In the rows, zero is written as 128.
One turn moves every row onto another: examples first, then more rows asked
q_73: [126 130 130 139 110 150 149 155 155  77 105 145 118 124 128 119]
q_777: [128 145 115 112 105 137 154  98 165 141 113 164 119 124 122  86]
q_758: [139 183 130 131 108 129 153 104 126 112 148 163 137 113 162 101]
q_359: [151 124 103 115 133 105 142 118 159 144 142 140 135 128  93 114]
q_218: [119 148 137 139 105 133 106 157 113 127 118 146 151 112 124 132]
q_702: [133 145 115 117  99 145 154  80 157 134 122 168 122 118 126  92]
q_356: [118 129 135 153  98 118 144 163 122 109 113 137 142 134 118 116]
q_220: [130 139 134 122 110 158 102 155 140  97 112 156 128 105 128 138]
q_78: [161 155 112 135 133 103 149 128 137 102 179 145 134 132 127 130]
q_842: [163 162 113 122 136 107 142 127 126 110 178 145 132 110 125 126]
q_720: [162 150 110 127 131 107 142 109 126 114 179 145 135 124 115 130]
q_936: [146 119 101 118 122 114 148  97 160 140 143 146 132 130  94 116]
q_852: [116 135 138 152 103 122 153 159 127 116 108 132 144 135 114 112]
q_72: [135 151 130 127 118 163 105 156 143  98 119 154 127 103 128 141]
q_148: [149 177 123 124 106 137 147  93 123 107 160 163 126 110 149 106]
q_475: [125 152 136 139 112 135 108 159 117 135 121 140 153 114 114 135]
q_647: [140 185 126 118 107 140 153 107 132 108 147 168 113 107 153  96]
q_504: [131 121 132 138 102 144 142 161 150  81 108 145 121 124 123 121]
q_535: [125 148 125 106 102 144 148  92 162 148 115 168 129 111 128 102]
q_163: [148 118 106 112 125 118 144 117 175 137 145 151 127 132  93 129]

q_535 -> q_758
q_356 -> q_504
Where do these go?
q_359 -> q_777
q_852 -> q_73
q_148 -> q_720

One turn moves every row onto another: examples first, then more rows asked
q_79: [151 105  96 114 148 116  98 141 121  98 136 121 124 149 114 111 143 129
 120]
q_236: [134 129 119 156 114 149 146 119 115  93 131 142 115 153 109 120 108 122
 151]
q_203: [140 132 136 124 109 115 146 138 177 106 139 135 106 118 126 123 103 121
 167]
q_944: [163 133 147 146 134 104 135 139 142 132 139 106 105 118 136 172 116 152
 122]
q_844: [153 137 163 153 153 111 128 125 126 138 120 109 106 128 140 159 129 137
 124]
q_363: [128 116 116 130 130 175 122 132 130  79 137 121 136 128 120 131 110 120
 110]
q_181: [117 106 121 147 118 134 168 147 120 106 149 143 127 153 125 148 112 102
 147]
q_899: [161 138 148 146 150 122 124 129 132 141 131 109 113 120 144 167 133 142
 118]
q_636: [141 124 131 121 130 117 141 137 159 137 133 164 141  94 150 144 124 110
 141]
q_648: [147 107 101 115 164 124 118 129 111 105 147 121 119 142 128  95 142 120
 132]
q_324: [125 117 117 125 131 168 129 127 115  83 140 127 140 129 124 131 109 134
  96]
q_264: [167 111 135 109 130 110 141 124 126 109 150 130 101 139 112 103 157 109
  93]
q_54: [152 114 125 157 147  92 151 142 151 109 138 111 130 136 130 151 153 147
  98]
q_134: [119 137 131 101 119 105 136 140 171 124 154 124 124 116 121 115 106 121
 156]
q_446: [160 113 142 107 137 119 129 113 122 125 150 119 105 138 131 103 166 125
 101]
q_950: [127 139 111 117 136 104 157 130 135 135 145 149 147 101 155 152 126 127
 137]
q_803: [126 137 133 116 112 110 136 131 172 116 132 125 119 120 126 117  99 138
 162]
q_732: [133  84 121 123 170 121 129 141 102 110 131 123 135 136 125 100 125 112
 131]
q_762: [117 130 142 123 106 112 144 138 173 104 144 134 118 119 128 111 112 118
 161]
q_499: [162 106 143 109 122  98 139 129 120 121 159 128 107 146 116 113 162 111
 106]
q_819: [164 123 143 152 140  95 146 134 152 103 119 130 137 130 127 149 162 140
 103]
q_243: [149 137 167 154 162 121 149 128 123 129 131 101 122 128 130 156 120 147
 120]
q_885: [124 109 128 134 127 160 131 132 120  72 142 123 116 127 113 125 106 114
  90]
q_388: [134 119 127 158 146  80 155 128 136 121 140 101 142 125 121 128 150 136
 107]
q_35: [132 143 130 134 121 117 124 132 148 140 121 165 125 100 137 147 118 106
 137]
q_952: [156 137 154 148 154 115 123 137 125 130 127 113 119 116 146 170 119 146
 129]
q_988: [162 106 145 103 131 108 130 129 113 108 146 138 108 142 114 122 156  96
  97]
q_86: [128 124 130 126 133 165 155 131 121  80 147 121 147 137 116 145 111 131
 105]
q_267: [124 119 121 167 118 148 156 126 117 100 146 139 116 134 107 132  99 103
 137]
q_49: [129 118 115 119 116 164 135 129 127  74 139 124 149 132 116 140 109 129
 105]
q_130: [134 124 143 113 113 136 135 135 168 100 144 131 127 109 135 128 113 117
 173]
q_781: [148 107 142  93 142 107 132 142 124 125 160 131 109 141 112 113 150  96
 107]

q_130 -> q_885
q_236 -> q_79
q_950 -> q_181
Where do these go?
q_636 -> q_267
q_264 -> q_899
q_988 -> q_844
q_499 -> q_952
q_243 -> q_134

One turn moves every row onto another: examples first, then more rows asked
q_160: [126 116 152 117 110 154 138 139 146 137 141 111 156  95]
q_604: [131 152 131 126 122 113  79 106 122 163 127  94  93  85]
q_450: [116 131 139 123  84 145 136 117 130 153 152 139 140 116]
q_892: [ 94 125 149 126  95 136 125 109 127 168 166 146 127 103]
q_350: [101 148 112 122 139 161 116 125 124 120 163 124 138  64]
q_817: [106 140 136 125 131 111  99 119 137 144 146 160 151  78]
q_630: [110  99 159 127 109 135 124 134 152 156 141 111 156  83]
q_760: [132 159 130 134 118 110  88 105 120 173 122 101 104  90]
q_166: [102 127 149 110 136 154 120 124 141 128 175 128 135  60]
q_366: [108 148 112 147 118 120  95 125 126 140 143 150 150 107]
q_128: [125 122 126 126 120 124 115 111 120 171 150  74  90 104]
q_394: [132 145 127 123 126 124  76 110 134 138 153  86  87  81]
q_940: [113 113 143 134 131 153 123 150 138 139 132  93 157  90]
q_425: [135 157 127 130 137 127  80 109 133 136 165  97  90  83]
q_631: [121 141 133 105 136 156 131 127 134 117 159 133 146  72]
q_987: [123 128 125 120 122 118 100 108 119 167 141  80  84  96]
q_206: [136 127 115 129 120 122  96 116 145 147 139  66 114  64]
q_628: [ 99 136 139 144  85 161 125 120 120 163 151 118 130 114]
q_172: [120 147 119 119 118 122 119 119 129 134 147 163 150  98]
q_112: [131 124 117 121 118 117  89 111 139 150 137  71 100  74]

q_366 -> q_628
q_760 -> q_128
Where do these go?
q_450 -> q_160
q_817 -> q_892
q_112 -> q_394

